[ 11  -8  39  34  21  52 -60  21  49 -89 -49  38  63 106 -15  81 -71  40]  B
[-48  34  21 -71  38  11  81 -89  63  52  39 -15 -60  21  49  40 106  -8]  M
[ 11  -8  39  34  21  52 -60  21  49 -89 -49  38  63  21  40 -15  81 -71]  H
find: [49 40] -> M
find: [-15  81 -71  40] -> B
perm: [ 40 -71  81 -15 106  63  38 -49 -89  49  21 -60  52  21  34  39  -8  11] -> B
find: [ 11  -8  39  34  21  52 -60  21  49 -89 -49  38  63 106 -15  81 -71  40] -> B
rev: [-71  81 -15 106] -> B

[   9  -82 -113  -44   -7] : Q
[-41  20 -69 -88 -32] : F
[ 20 -41 -87 -61  -2] : A
[  1  10 -82 -54 -14] : Y
find: [-41  20] -> F
perm: [ -44   -7    9  -82 -113] -> Q
perm: [-113  -82  -44   -7    9] -> Q
find: [ 10 -82] -> Y
find: [-69 -88] -> F
rev: [-113  -82] -> Q
perm: [-69  20 -41 -88 -32] -> F

[-81   5 -93 -33 -86  93  29] -> G
[-48 -97 -95  12 -71  44 -66] -> T
[ 12 -72 -48  44 -66 -97 -95] -> V
[  1  49 -36 -79 -17 -68 -34] -> X
[-97 -65 -72  44 -48 -95  12] -> S
[ 12 -72 -48  44 -66 -97 -39] -> J
perm: [-95 -97 -66  44 -48 -72  12] -> V
find: [ 12 -72 -48  44 -66 -97 -95] -> V
perm: [-72 -66 -97 -95 -48  12  44] -> V

[ -45   -6  -15  -25  -17   16   57   47  -32  -22   -9  -21  -13   32
  -21    0  -15   22    2  -50   28   -3   76    4    2   25   38   13
  -75   20   14   45  -29   19  -25   -6   35  -50    2  -11   49  -26
   44  -47   40   25    0   28   51   51 -106    2   32  -34   -3   -1] : E
[  16   -6   76    2  -25  -21    0   32   46   51   25   57  -26  -17
   51   25    2   49  -34  -47  -11   14  -45   19  -15    4   45  -22
  -25   35  -50   44   22   -3   32   38    2    0  -75  -50   -3   -1
   -6    2 -106  -13  -29   28   40   20   28   13  -21  -32   -9  -15] : U
[ -72   36  -46  -21  -24   46  -19  -19    9 -120   71  -75  -11   40
  -62   45  -35  -17  -15   23   15   20   -3  -23   -4   20  -40  -46
   29  -31  -43   15   -7  -15  -85  -14  -22    5   48  -67  -13  -51
   20  -39  -10  -24  -23   -5  -93  -27   61    6  -36   84    2  -42] : R
[ 18 -10  -2 -72  39   5 -10   8 -15  39 -46  62  61 -17  38 -43  61  -7
  29 -18 -13  -5  16 -40   4 -25  -9  55 -34  30  10 -34  43 -13  72  21
 -18 -38 -23 -33  -5  14  12 -29  32  -2 -17 -53  33  18 -38  15 -13 -22
  -7  49] : Z
[ -31    6  -40  -15    2   48   39    9  -11  -51  -62  -43  -13  -17
  -93   84  -39  -23   46  -67  -10  -46  -72   20   45  -36    5  -22
  -24  -14   -4  -21   -5  -27  -23  -85   36   23   20   15  -42  -19
  -35  -46   29  -15  -24   71 -120   -3   -7  -75  -19   15   61   20] : K
find: [-31   6 -40 -15] -> K
find: [ -31    6  -40  -15    2   48   39    9  -11  -51  -62  -43  -13  -17
  -93   84  -39  -23   46  -67  -10  -46  -72   20   45  -36    5  -22
  -24  -14   -4  -21   -5  -27  -23  -85   36   23   20   15  -42  -19
  -35  -46   29  -15  -24   71 -120   -3   -7  -75  -19   15   61   20] -> K
perm: [  40    6  -13  -23   20  -11  -62   46  -40  -67    5  -24   71   29
   -5 -120   20  -19   23  -14  -51   -7  -19  -15   -4    9    2  -17
  -46  -42  -31  -93   15  -75   61  -24  -22  -72   36  -43  -15  -46
  -21   48  -35   45  -85   20  -27  -23   84  -36  -39  -10   -3   15] -> R
rev: [ -5 -21  -4 -14] -> K
find: [-17 -15  23  15  20  -3 -23  -4  20] -> R
perm: [ -15   16   -6   76    2  -25  -21    0   32   46   51   25   57  -26
  -17   51   25    2   49  -34  -47  -11   14  -45   19  -15    4   45
  -22  -25   35  -50   44   22   -3   32   38    2    0  -75  -50   -3
   -1   -6    2 -106  -13  -29   28   40   20   28   13  -21  -32   -9] -> U
rev: [-15 -17] -> R

[  4  -2 -17   8] -> Tir
[-21 -48   3  52] -> pivim
[-17   5  14  14] -> Vorag
[-15  -7   1   6] -> duzam
[ 10 -12   4  18] -> dezer
[ -17 -126   51  -16] -> zuvo
[-6 -7  1  6] -> reli
[ -13   51 -126   -4] -> Labi
[-31 -31  39 -78] -> ral
[ 21  10  12 -12] -> sak
[-19  -2 -17   8] -> rupor
[  -4  -14 -126   51] -> vuda
rev: [  51 -126  -14] -> vuda
rev: [-17  -2   4] -> Tir
rev: [-12  12  10] -> sak
perm: [  51 -126  -14   -4] -> vuda
rev: [-78  39 -31] -> ral
rev: [14 14] -> Vorag

[  1  56   8 -23  -4] = tuta
[ 23 113   4  12  10] = dekon
[  -8 -110   -8  -40  -13] = nuti
[  5  -1 -65 -33  12] = nud
[ -70   51 -104    9   -5] = bepov
[-14  63 -42 -10  13] = Bug
[  41  -71    9 -104   15] = Tedat
[  2 -58  -9  -9  18] = rino
[-43   8 -62  -7 -27] = zugez
[ 74 -42  17 -17 -28] = lorap
[ 35  74 -42  18 -17] = luzak
rev: [-17  18 -42  74] -> luzak
find: [ -70   51 -104    9   -5] -> bepov
rev: [ 12   4 113] -> dekon

[ 71 -96 -67 -24  41 -59] : N
[  8 -45 -44  71  17 -97] : L
[ 14 -74  80  96 -75  82] : W
[-13 -13  -7 -37 -85  -4] : D
[-45 -97 -45   8  71  17] : C
[-96  71 -58 -67 -24  41] : P
perm: [ 41 -24 -67 -58  71 -96] -> P
find: [  8 -45 -44  71  17] -> L
perm: [-97 -45 -45   8  17  71] -> C
rev: [-24 -67 -58  71 -96] -> P
rev: [-24 -67 -58] -> P

[  7  37 -46  37 -40] : sir
[ 51  74 117  75  39] : vare
[-14  -2   7  37 -43] : Sazu
find: [-2  7] -> Sazu
find: [ 74 117] -> vare
find: [  7  37 -43] -> Sazu
rev: [-43  37   7  -2] -> Sazu

[-21  26  -9  10 -31  15 -69 -29 -96  49 -75 -52  62 -12  78 -53 -14 -15
 -67  15 -11  47  83] -> git
[-67  15 -13 -36  21 -19   3   9  26 -46 -19  64 -22  20 -12  36  -3 -51
 -33   7  28 -40   2] -> Vemu
[ -89  -65  -36  -13   21 -109   59   82  -46   32  -54   70  -16   34
  -17  -18  -45 -126  -55   68  -28  -97  -21] -> Gema
rev: [-11  15 -67] -> git
find: [-13 -36  21] -> Vemu
rev: [ -3  36 -12  20 -22  64 -19 -46] -> Vemu
perm: [-96 -75 -69 -67 -53 -52 -31 -29 -21 -15 -14 -12 -11  -9  10  15  15  26
  47  49  62  78  83] -> git
find: [ -18  -45 -126  -55   68  -28  -97] -> Gema
find: [ 70 -16  34] -> Gema

[  7  -5  20 -23   7  42  38  39] -> noz
[-46 -21  80  35  21  64  80  82] -> timi
[  1   1   6 -23  -1  -1   0  -1] -> Muzo
[ -5 -43 -25 -79  -5  41  -5  -5] -> rop
[  7 -23  20  -5  28  78  96 100] -> doda
[  7 -23  -1  -1   1   1  -1   0] -> fug
rev: [-23  20  -5   7] -> noz
find: [  7 -23  20  -5  28  78  96 100] -> doda
perm: [-23  -1  -1  -1   0   1   1   7] -> fug

[  1 -51   5 -41]  Bos
[37 72 78 49]  dudo
[ -7 -32  13  -1]  Dop
[-11  58  47  13]  Tor
[ 76  50 101  27]  supa
[ -6 -60  -4 -52]  zod
[  4 -41   0  -2]  bera
[  6 -64 -12 -50]  sofe
[-49   6 -64 -12]  tapaz
find: [  6 -64 -12 -50] -> sofe
perm: [ 27 101  50  76] -> supa
perm: [-50 -12 -64   6] -> sofe

[ 26 -12  -6 -38  10 -13   4 -32   8]  bebod
[ 33  -9 -14 -41  17 -35 -12 -27  31]  gop
[ 41 -12   3 -66 -27 -13 -35  31   5]  kes
[-32   4 -12 -14  26 -38   8  10  -6]  Satu
[ 17  -3  -3  16 -21 -11 -11  14 -40]  Zol
[-14  -8 -35 -41  31 -12 -27  17  33]  Vokuv
perm: [-38 -32 -13 -12  -6   4   8  10  26] -> bebod
find: [-41  17 -35 -12 -27  31] -> gop
perm: [ 31 -27 -12 -35  17 -41 -14  -9  33] -> gop
find: [  4 -12 -14  26 -38   8] -> Satu
find: [-35 -41  31 -12 -27  17  33] -> Vokuv
rev: [ 14 -11 -11 -21  16] -> Zol

[ 30  -6 -56 -11 -59 -89 -66 -25 -23] : lav
[ 17  -6 -53 -19 -50 -65 -27 -41  -1] : diso
[ 88 -14 -47   6  -3 -40 -65 -21 -49] : zez
[  5 -14 -21  -3 -65 -49 -47  88 -40] : Mezik
[-63  92 -18  64 -21 -40 -55  12  78] : vuro
[68 68 67 67  9 51 14 -5 65] : nuv
rev: [ 12 -55 -40] -> vuro
find: [-21  -3 -65 -49 -47  88] -> Mezik
perm: [-65 -49 -47  88 -40   5 -14 -21  -3] -> Mezik
rev: [ 12 -55] -> vuro
perm: [-49 -21 -65 -40  -3   6 -47 -14  88] -> zez

[ 22  10  -2  15 -37  23   0  37  11  21] : gado
[  52   63  -76 -100 -103    4   -9 -113   43   49] : Muki
[ -3   0 -45 -23  26  66  14  29  -3  21] : Novap
[-23  14 -45  -3  29  -2   0  66  26  21] : posuz
[ -8  -3 -38 -12  29 -63  -5  -5  26 -20] : Peme
[  43   52 -100    5  -77   63 -103  -62   11  -75] : Soveg
[ 52  10   5 -39 -49  47  48  23 -34  49] : pipud
[ 67   1  12 -21 -71 -26  27  66  -4  35] : zit
find: [-23  26  66  14  29  -3  21] -> Novap
find: [  1  12 -21] -> zit
find: [-3 21] -> Novap
perm: [ 21  -3  29  14  66  26 -23 -45   0  -3] -> Novap
perm: [ -3  14  21 -23  29 -45  -2  66   0  26] -> posuz

[-12 -75  46  -4] -> Rul
[-68  57 -37 -89] -> mapar
[ -4 -75  46 -11] -> Fales
[-105  -91   84  -11] -> gib
rev: [-11  46 -75] -> Fales
find: [ 46 -11] -> Fales
find: [-12 -75  46  -4] -> Rul
perm: [-11  -4 -75  46] -> Fales
find: [ -4 -75] -> Fales

[ 10  -8 -11   9   7 -34   6   8 -19]  pabir
[ -8   9 -19   6   7   8 -35  10 -11]  nebo
[-34  -8 -10   8 -19  10   9   7   6]  Fotim
perm: [-11  10 -35   8   7   6 -19   9  -8] -> nebo
find: [-34  -8 -10   8 -19  10   9   7   6] -> Fotim
perm: [-34 -19 -11  -8   6   7   8   9  10] -> pabir
find: [ -8   9 -19] -> nebo

[  27    8   21   -1 -116  -30   50] : Gikiz
[-20 -53 -63  20 -59  10  34] : nereb
[-12  17  42  11  29  -5 -18] : sev
[ 1  1 -5 33 72 15 22] : vokob
[  27    8   21    5 -116  -30   50] : Fev
[ 36  53  68 -18 -24 -62  -5] : momi
[-18  68  53  36 -35 -18  16] : Rir
[   8 -115   27   21    5   50  -30] : Naki
[  27    8   21    5 -116  -30  -63] : zeso
[-53 -63 -19  20  10  34 -59] : pobap
find: [ 36  53  68 -18 -24 -62  -5] -> momi
perm: [ 16 -18 -35  36  53  68 -18] -> Rir
rev: [  50    5   21   27 -115] -> Naki
perm: [-116  -30    5    8   21   27   50] -> Fev
perm: [-63  20 -59  10  34 -20 -53] -> nereb

[ -6  17   6  -6  31 -55 -31  21  13   3]  sedod
[  12  -21   -6   13  -10   -4 -121   32  -37    2]  dod
[  5   8  10  -4 -10  35  -6   2   4 -12]  dupog
[ 17   4  11  -3 -18 -37 -23 -10 -11 -24]  sesi
[  4  -8 -23   0   7 -90 -62   5   1   4]  mufu
find: [-23 -10] -> sesi
rev: [-24 -11 -10 -23 -37 -18  -3] -> sesi

[15 31 35 13  5] -> medem
[ -17  -17 -121   11    8] -> Bugo
[ -1  28  -5 -70 -20] -> mek
[  6  46  61 -85  -5] -> diz
[-20  -5 -70  -1  29] -> vikug
[-57  39 -41  79 -52] -> riv
perm: [ 5 15 31 35 13] -> medem
rev: [-41  39] -> riv
perm: [-85  -5   6  46  61] -> diz
perm: [ 29  -1 -70  -5 -20] -> vikug
find: [ 39 -41] -> riv
find: [ 61 -85  -5] -> diz

[ -1  23 -12   3   5  -6 -18   6  32]  rak
[ 12 -21  21  27 -44  16  15  42 -94]  tunek
[ 10 -21  67   8  50  68  30  45 -49]  nidug
[-1 -5  1  7 -4 -5 12  6  2]  tamem
[-12   6  -4 -13  10  -5  -4  12   9]  Remep
[ 49 -11  20  16  -7 -18 -54  51 -57]  mem
[ -6   2 -63 -45 -47 -63 -36 -19  14]  deko
[ -4 -14 -48  35 -20 -42 -35 -47 -23]  Kibis
[ 35 -10  -2   8  -6 -26 -47  14 -27]  Muf
[-12   6  -4 -13  10  -5  -4  12  13]  Zev
[-45  79   2  79  22   9 -40  18  54]  reze
rev: [-10  35] -> Muf
find: [79 22] -> reze
find: [-12   6  -4 -13  10  -5  -4  12  13] -> Zev

[ 37  36   0 116  -1  -1] = Dosot
[ 28  37 -68 116   0  -1] = tifed
[ 36  38   0 116  -1  -1] = modol
find: [116   0  -1] -> tifed
perm: [116  36  -1  -1   0  38] -> modol
find: [ 36   0 116  -1  -1] -> Dosot
find: [ 36  38   0 116] -> modol

[-29  -2   0 -11 -93] -> Dus
[ 67  42   0   0 -45] -> donot
[  0   1  67 -45  42] -> vaz
[  0   2 -26 -10 -22] -> gari
[-18 -64 -51 -26 -79] -> gon
[ 16  -7 -37 -13   0] -> duze
[-18 -64 -51 -79 -27] -> Sizor
find: [-2  0] -> Dus
perm: [-45   0   0  42  67] -> donot
perm: [-79 -26 -51 -64 -18] -> gon
find: [0 1] -> vaz

[  13   75   91  -67  -33   61   86  -88  -16  -43 -106   78] : kor
[-106   75  -88  -15  -33  -67   61   13  -43   78   86   91] : Kota
[ 22 -10  13  -4  14  52 -72 -33 -85  73  35 -45] : lebe
find: [-88 -15 -33 -67  61  13 -43  78  86  91] -> Kota
perm: [  78 -106  -43  -16  -88   86   61  -33  -67   91   75   13] -> kor
perm: [-45  35  73 -85 -33 -72  52  14  -4  13 -10  22] -> lebe
perm: [  78   13   75   91  -67  -33   61   86  -88  -16  -43 -106] -> kor
find: [ 91 -67 -33  61] -> kor
rev: [ 91  86  78 -43  13  61 -67 -33 -15 -88] -> Kota

[ 29 -75  66  28  31   3  16  39  35] = kas
[ 45 -65  75 -16 -13 -53 -17 -54  33] = Revi
[-16  45  33 -17  75 -54 -64 -13 -53] = Retu
[ 45 -65  75 -16 -13 -53 -17 -27  33] = gibem
find: [ 45  33 -17  75 -54 -64 -13] -> Retu
perm: [ 33 -54 -17 -53 -13 -16  75 -65  45] -> Revi
find: [ 45 -65  75 -16 -13 -53 -17 -54  33] -> Revi

[ 49 101 -43  11 -42  66  52] = nup
[-43  52 101  49  11 -43  66] = fupe
[-16  14 -16  12  18  19  18] = rinan
perm: [-43  11 -42  66  52  49 101] -> nup
perm: [101  49 -43  52 -43  11  66] -> fupe

[  2  -1 -33   3   6 -14] = bofa
[ -1 -18  -2  -3  -4  12] = Vafot
[ 23 -40   2  14  73 -16] = Mev
[ 21 -44  24   9 -34 -50] = siper
[ -8  -5 -49 -10 -88 -62] = kof
[ -18  -33  -32   -5 -113  -82] = foni
[-12   2  17   9 -34 -19] = fof
[ -56  -91 -105  107  -39   64] = gep
[-33  -1 -14   7   2   3] = lovo
[ -55  -91 -105  107  -39   64] = zoz
find: [ 21 -44  24   9 -34 -50] -> siper
perm: [ 107  -91 -105  -56   64  -39] -> gep
perm: [-14   2  -1 -33   3   6] -> bofa

[-63   9  -6 -53 -36 -61  45   9  59] -> gofud
[ 73 -33   4  52  18  -9   3  75 -87] -> nel
[-87 -33  18   3  73  75   4  53  -9] -> saduk
[114  77 -71  16 -36 -61  45   9  59] -> ruzam
find: [ 4 52 18 -9] -> nel
find: [-9  3] -> nel
rev: [ 73   3  18 -33 -87] -> saduk
perm: [-87 -33  -9   3   4  18  53  73  75] -> saduk

[ 76  96 -22  72 -85] -> dekig
[86  2 87 86 19] -> Bubod
[-25 -51  13 -29 -43] -> zolis
[-54  73 -97 -60  44] -> figuk
[-15 -77  43  -8  84] -> pumu
[88  2 86 86 19] -> lumo
[-59 -77 -83 -66  61] -> pir
[-25 -51  13  46 102] -> vubu
[ 42 -30  57  38  45] -> vapil
rev: [ 57 -30  42] -> vapil
find: [-25 -51  13 -29 -43] -> zolis
rev: [ 2 88] -> lumo
rev: [-22  96] -> dekig
perm: [-30  38  42  45  57] -> vapil
perm: [19 86 87  2 86] -> Bubod

[ 18  -4  21  46 -36  17 -32 -26   6 -27]  vilef
[  5 -20  32  -4 -37  42  29  43  34   7]  vaf
[ 33  -4 -15 -15 -46  -3  21  39  65  13]  zer
[ 73  -4 -40 -61 -42  12 -25 -11  24 -15]  mogog
[-32 -18 -44  21 -78  -4  60  15  35  -1]  Pefet
[ 36 -31  61  49 -20  36  69  46  63 -18]  kesi
[ 18   6 -36  -4 -26 -32  17  21  46 -27]  vadu
[-85 -20 -13  -4 -62 -18  66  27  60   4]  vidum
[-15 -15 -46  -2 -49  34  41  45  53 -14]  zaral
[ 36 -31  61  49 -20  44 -34   6  27 -41]  Nid
rev: [ 46  21  17 -32 -26  -4 -36   6  18] -> vadu
find: [-15 -15 -46  -3] -> zer
find: [41 45 53] -> zaral
rev: [ 34  43  29  42 -37  -4  32 -20] -> vaf

